128 stands for zero in the data rows.
Here are some numbered points:
105 125 165 139 101 120 158 137 150 129 94 108 145 134 93 115 0
113 127 152 136 111 123 146 135 143 129 106 116 140 134 108 120 1
124 147 166 133 120 143 161 133 133 107 90 115 131 113 93 121 2
100 100 99 119 110 95 99 113 147 162 161 139 150 156 156 141 3
103 129 142 119 109 125 138 118 147 127 116 131 144 131 117 136 4
105 94 77 112 120 91 80 109 142 169 183 151 148 161 177 149 5
114 144 154 121 118 140 149 121 139 109 103 129 138 116 106 133 6
102 125 147 127 105 118 140 126 149 133 114 123 148 136 113 130 7
198 142 97 140 184 157 110 146 74 109 149 129 75 104 149 114 8
116 139 153 125 116 135 148 126 139 117 104 124 137 120 106 129 9
192 124 84 146 181 141 97 150 78 129 163 127 81 122 160 109 10
105 109 114 121 113 105 112 117 145 151 147 135 146 148 145 138 11
108 133 152 125 111 128 146 125 143 123 107 123 142 127 107 130 12
116 141 158 128 114 136 154 128 140 115 98 121 137 119 102 126 13
113 134 141 121 117 129 138 121 138 123 117 129 138 125 119 134 14
186 155 111 128 178 168 121 134 81 95 135 135 83 93 141 125 15
147 146 151 138 138 149 153 140 116 107 101 116 113 110 105 115 16
152 102 58 124 158 108 68 123 105 158 198 150 109 148 190 135 17
80 100 170 153 75 91 158 146 172 161 95 94 168 163 90 106 18
107 129 137 121 113 124 134 119 143 129 122 132 143 129 121 136 19
105 146 172 122 105 139 164 122 147 108 87 121 144 115 91 130 20
104 111 135 136 104 106 132 132 149 149 125 118 147 149 121 123 21
120 142 146 122 122 139 143 121 134 113 111 130 132 116 115 135 22
123 127 125 123 127 127 125 124 131 130 132 131 131 129 132 133 23
156 80 96 175 137 90 106 172 112 179 158 96 113 170 145 84 24
124 131 126 121 127 129 126 121 130 126 130 135 130 127 131 135 25
195 146 103 139 183 160 116 146 76 105 143 129 77 102 144 114 26
99 124 119 105 114 117 115 103 146 135 141 149 148 134 143 153 27
116 141 166 132 113 138 160 133 140 112 91 115 136 118 95 122 28
185 163 125 129 175 174 133 136 84 86 122 131 84 87 127 123 29
112 126 141 131 113 122 137 127 141 132 117 122 140 134 116 127 30
124 144 136 113 130 142 135 115 128 111 121 138 129 113 123 141 31
115 131 142 126 117 127 139 125 139 126 116 126 137 128 116 131 32
107 126 134 120 113 121 132 118 144 130 124 133 144 133 124 136 33
153 156 135 121 150 161 138 125 106 93 114 136 106 97 121 133 34
97 134 152 118 105 127 146 116 151 121 106 129 148 125 109 138 35
115 116 109 121 123 113 109 117 137 144 149 137 137 142 149 138 36
102 136 164 126 104 129 156 126 150 121 96 120 148 125 98 128 37
172 159 128 125 166 168 134 130 93 90 121 134 94 92 128 127 38
122 126 144 137 119 124 140 137 136 131 113 116 133 132 114 119 39
175 151 141 145 161 161 146 150 93 97 108 114 92 100 112 108 40
174 159 127 125 169 170 133 131 90 89 122 135 91 91 128 126 41
111 123 122 118 119 117 119 116 140 137 137 138 141 136 136 139 42
193 157 114 131 183 172 124 139 77 91 131 134 77 90 136 120 43
133 146 137 118 136 149 136 120 123 106 118 137 123 108 122 137 44
91 75 119 153 88 68 115 146 162 189 145 107 160 184 134 109 45
110 128 141 124 113 124 136 123 141 128 117 127 143 130 118 131 46
182 157 125 134 172 168 132 140 85 93 123 129 87 94 126 118 47
116 133 150 128 115 130 146 128 138 122 108 122 137 125 109 126 48
118 145 171 132 115 142 166 133 138 107 86 114 135 113 92 121 49
132 108 85 122 138 110 90 121 123 153 173 143 126 146 169 136 50
165 110 79 138 159 121 90 137 98 145 174 135 102 138 168 121 51
102 116 156 141 100 112 150 139 151 143 104 108 149 145 101 115 52
116 114 105 118 124 111 105 116 136 147 154 141 138 142 151 142 53
124 152 151 116 126 150 147 118 130 101 104 134 130 105 110 139 54
107 129 160 133 106 124 154 133 146 126 100 113 144 131 99 121 55
141 154 128 112 145 155 130 114 116 99 125 144 117 101 130 143 56
130 104 81 121 138 107 86 120 123 156 177 144 128 148 173 138 57
107 126 155 133 105 122 149 132 146 129 106 115 143 133 105 123 58
123 145 141 116 127 142 139 117 130 110 114 136 130 111 120 138 59
98 122 154 134 99 114 147 131 153 138 106 115 150 141 105 122 60
105 145 160 119 110 138 154 119 144 110 96 127 143 117 102 138 61
107 83 60 113 123 81 63 107 140 182 202 156 145 171 194 150 62
102 139 160 119 108 132 152 120 148 116 99 125 146 122 103 135 63
125 125 118 122 129 126 120 121 128 133 138 137 130 129 139 135 64
190 159 120 135 179 171 131 141 80 90 126 130 81 90 130 118 65
122 142 163 111 125 142 160 121 140 113 106 122 137 115 100 131 66
93 106 148 142 90 98 142 137 160 155 114 107 158 156 108 115 67
167 100 56 134 164 112 71 133 97 158 196 141 101 147 188 126 68
111 139 135 110 121 134 131 109 138 117 124 141 138 119 127 147 69
119 120 112 119 126 120 114 119 132 137 145 138 133 135 143 136 70
147 109 83 130 149 115 89 129 110 151 172 137 113 143 168 128 71
New points follow, each followed by the numbers of its two nearest points above by angle, nearest first.
102 140 160 121 106 133 154 120 148 115 98 125 146 121 102 135 : 63 61
95 124 117 104 111 115 114 103 148 136 143 150 152 137 143 155 : 27 42
130 124 133 138 125 124 133 137 130 132 124 119 127 132 121 118 : 39 52
112 141 148 116 115 136 144 117 141 115 108 131 140 118 112 138 : 61 6
140 146 148 132 136 147 148 134 120 106 104 120 118 110 108 121 : 16 2
106 138 153 121 110 131 147 120 145 119 106 128 144 123 109 134 : 63 14
156 158 136 121 154 164 138 125 105 91 114 134 105 95 120 132 : 34 38
115 135 144 123 117 131 141 124 139 121 113 128 138 124 116 133 : 63 61
123 90 136 169 108 91 134 165 140 169 124 90 136 166 113 89 : 45 67
173 113 101 155 159 126 110 156 95 141 149 114 96 135 145 101 : 10 51
109 151 153 108 117 147 148 109 140 103 103 138 141 109 109 147 : 22 59
152 149 152 141 142 152 153 144 110 103 100 114 109 107 103 111 : 16 40
121 129 121 118 127 129 119 117 132 129 137 139 134 129 138 140 : 23 25
135 79 108 172 120 85 111 167 129 182 151 96 128 174 138 90 : 24 45
132 151 151 124 130 150 149 125 125 103 102 128 123 107 108 131 : 54 22
131 152 160 127 126 151 157 130 127 101 94 122 125 105 99 125 : 2 49
118 130 131 119 122 127 127 119 136 126 128 135 135 127 128 136 : 69 33
126 150 167 131 120 149 162 134 132 102 87 117 128 109 93 121 : 2 49
193 117 102 165 169 133 115 169 82 137 146 104 81 130 140 91 : 10 8
120 137 144 124 121 135 142 124 134 117 114 128 133 121 115 132 : 6 61
112 77 101 150 107 75 101 145 145 186 160 112 144 179 148 109 : 45 3
154 158 141 123 151 163 142 129 107 93 110 132 106 96 116 130 : 34 38
107 134 131 111 116 128 128 109 142 123 126 142 142 124 129 145 : 69 25
83 87 102 123 94 77 98 116 163 179 163 136 164 173 155 140 : 11 3
119 120 124 128 120 118 124 126 135 137 133 129 135 136 133 129 : 11 3
117 124 124 122 121 122 123 120 136 134 133 133 137 132 134 135 : 42 27
116 145 155 122 118 141 151 122 137 109 102 127 135 114 106 133 : 6 22
88 83 84 117 102 77 82 111 157 183 180 145 160 175 172 145 : 3 11
131 145 144 122 130 145 144 122 125 106 110 131 124 110 115 131 : 54 59
111 112 120 127 114 108 118 125 142 146 140 130 143 145 137 131 : 11 3
142 147 142 125 138 150 142 127 116 104 112 129 116 106 118 128 : 34 44
125 134 126 119 129 134 126 118 128 121 129 137 129 120 131 137 : 25 31
141 88 108 164 126 93 113 162 123 172 148 100 122 166 137 94 : 24 45
144 146 132 124 144 150 135 126 115 106 120 132 115 107 123 130 : 34 38
110 142 154 117 114 138 149 118 142 112 103 129 140 117 107 139 : 61 6
157 146 140 138 147 151 142 140 108 105 112 119 105 108 114 116 : 40 16
138 150 130 115 142 151 132 118 117 104 122 140 118 105 127 139 : 56 44
110 136 150 123 113 132 146 124 142 120 106 126 140 124 111 133 : 63 12
182 123 87 143 172 137 98 144 86 130 163 129 88 125 161 114 : 10 51
116 138 144 121 118 134 140 122 137 118 112 130 137 121 115 134 : 61 6
86 110 106 103 104 101 103 100 157 153 156 152 159 149 155 157 : 42 27
133 148 146 124 132 147 145 126 123 106 109 129 123 111 113 129 : 54 44
208 130 78 143 193 151 94 148 66 119 169 131 69 111 166 112 : 10 8
81 104 142 131 86 92 133 126 166 159 123 119 166 160 117 128 : 21 67
99 132 142 115 107 124 137 113 149 126 117 137 149 127 119 142 : 19 4
94 117 120 110 107 110 116 107 151 144 141 143 154 142 140 148 : 42 27
99 131 150 121 105 121 145 120 151 127 110 127 150 132 111 136 : 46 4
111 89 97 136 114 87 98 131 142 173 163 126 143 166 154 126 : 3 11
145 91 106 161 130 97 111 160 121 168 151 103 120 161 140 95 : 24 45
89 113 144 134 91 100 145 137 154 149 113 117 157 162 110 119 : 67 21
113 136 140 119 117 131 138 118 140 120 117 131 137 122 119 136 : 14 35
172 149 136 141 160 157 141 146 95 101 117 118 95 103 118 111 : 40 47
92 115 167 145 86 105 158 142 161 144 93 101 158 147 91 112 : 52 60
107 138 149 116 113 133 144 116 144 118 110 132 143 121 113 140 : 14 35
132 150 150 124 131 149 148 126 124 103 103 127 124 107 108 130 : 54 22
97 65 117 164 89 60 114 156 159 200 147 95 156 195 132 97 : 45 21
106 128 132 115 114 124 130 114 143 128 126 137 144 130 126 141 : 33 19
119 141 149 123 120 138 146 124 135 114 108 127 135 118 109 131 : 6 9
152 92 100 163 136 99 107 160 114 167 156 105 114 162 144 95 : 24 51
178 112 94 155 161 124 106 157 93 144 156 115 94 137 150 101 : 10 51
105 127 126 112 115 121 123 111 143 131 132 140 145 131 134 144 : 27 42
151 159 148 124 147 164 149 129 111 91 104 130 110 95 110 128 : 34 44
82 72 131 157 78 63 125 148 170 193 134 98 167 189 122 104 : 45 21
91 73 102 142 94 68 100 134 159 192 162 118 159 185 150 120 : 45 11
172 148 135 142 160 157 139 146 93 103 115 118 94 104 117 111 : 40 47
136 147 141 121 136 148 139 124 120 106 114 132 120 109 117 132 : 44 34
129 145 145 124 128 144 143 125 127 109 108 128 127 111 114 130 : 54 22
118 117 126 131 118 116 124 129 137 141 133 125 135 139 131 127 : 45 21
110 147 162 120 114 141 156 121 142 107 95 126 139 114 101 134 : 6 61
121 131 145 133 120 131 144 134 135 124 110 119 132 126 110 122 : 28 48
140 159 140 113 143 161 141 115 117 91 113 139 117 96 121 141 : 44 56
161 102 99 157 149 112 107 157 105 155 155 111 105 148 146 100 : 24 51
112 126 138 126 114 121 135 124 142 132 119 126 141 133 120 130 : 7 46
170 109 77 141 162 120 88 141 94 146 175 132 98 139 168 117 : 51 68
110 132 147 124 112 128 143 123 142 124 112 126 142 128 114 132 : 32 12
138 143 151 136 131 143 150 137 122 111 103 118 120 114 105 118 : 16 2
125 135 128 122 130 133 128 123 128 122 128 134 128 122 129 134 : 31 56
154 96 99 160 141 105 106 157 111 162 156 110 112 156 148 99 : 24 51
102 111 148 137 94 97 142 130 144 149 120 105 148 155 118 111 : 67 18
137 149 145 123 137 150 144 125 120 102 108 130 119 105 114 130 : 44 54
117 140 167 136 112 136 161 137 141 115 89 111 137 121 91 117 : 28 49
106 130 142 119 111 123 137 118 145 127 116 130 144 131 118 136 : 4 19
154 160 132 115 154 163 136 119 106 91 118 141 107 93 125 137 : 34 56
174 114 76 139 168 126 89 141 90 142 175 133 95 134 170 119 : 51 68
177 114 77 140 168 127 89 141 90 143 174 133 93 134 169 117 : 51 10
147 150 145 131 141 153 147 134 115 103 106 122 113 106 111 121 : 16 40
80 99 120 120 93 90 114 113 163 164 144 134 165 160 140 141 : 11 42
107 145 157 115 111 139 150 117 145 111 99 130 143 116 105 139 : 61 6
134 141 133 122 134 142 135 124 122 113 122 133 122 115 125 132 : 44 34
115 118 130 131 115 114 127 129 140 140 130 126 141 140 126 126 : 21 45
173 129 90 131 168 140 99 134 91 126 163 137 94 120 160 125 : 10 8
182 94 90 173 159 109 102 172 91 162 161 101 93 152 151 83 : 24 51
191 127 81 140 182 143 96 144 77 125 167 133 80 119 163 115 : 10 8
107 140 141 113 116 135 139 113 142 117 114 137 142 120 119 143 : 14 69
166 164 139 124 161 172 144 129 96 84 109 131 96 87 118 128 : 34 38
116 90 68 119 126 90 73 114 134 173 191 148 138 163 184 142 : 62 5
90 91 135 145 87 82 128 139 161 172 129 107 160 169 121 114 : 21 45
130 155 138 111 134 154 138 112 123 98 115 142 124 101 121 144 : 44 31
179 114 70 138 174 129 85 139 87 140 180 138 91 131 176 121 : 51 68
142 148 138 124 139 150 140 127 117 104 115 131 117 106 120 130 : 34 44
103 139 180 135 99 132 171 135 150 116 79 109 147 123 82 118 : 48 28
100 140 146 111 111 134 140 109 146 116 111 137 146 120 117 145 : 14 35
100 130 148 121 104 123 142 119 150 127 111 128 150 130 112 136 : 46 4
154 158 141 123 149 163 143 127 108 93 110 132 107 97 116 128 : 34 38
196 125 76 141 185 142 89 145 75 128 172 132 77 120 170 115 : 10 8
98 140 156 115 105 131 149 114 149 116 102 130 147 121 106 140 : 14 35
118 124 134 127 120 124 131 128 135 131 123 126 135 132 123 128 : 7 30
97 135 154 118 104 127 146 117 151 121 105 129 151 126 107 138 : 35 14
124 150 151 117 127 148 148 119 130 102 105 133 129 107 110 136 : 54 22
106 136 167 132 105 130 159 130 148 119 91 116 145 125 93 124 : 48 37
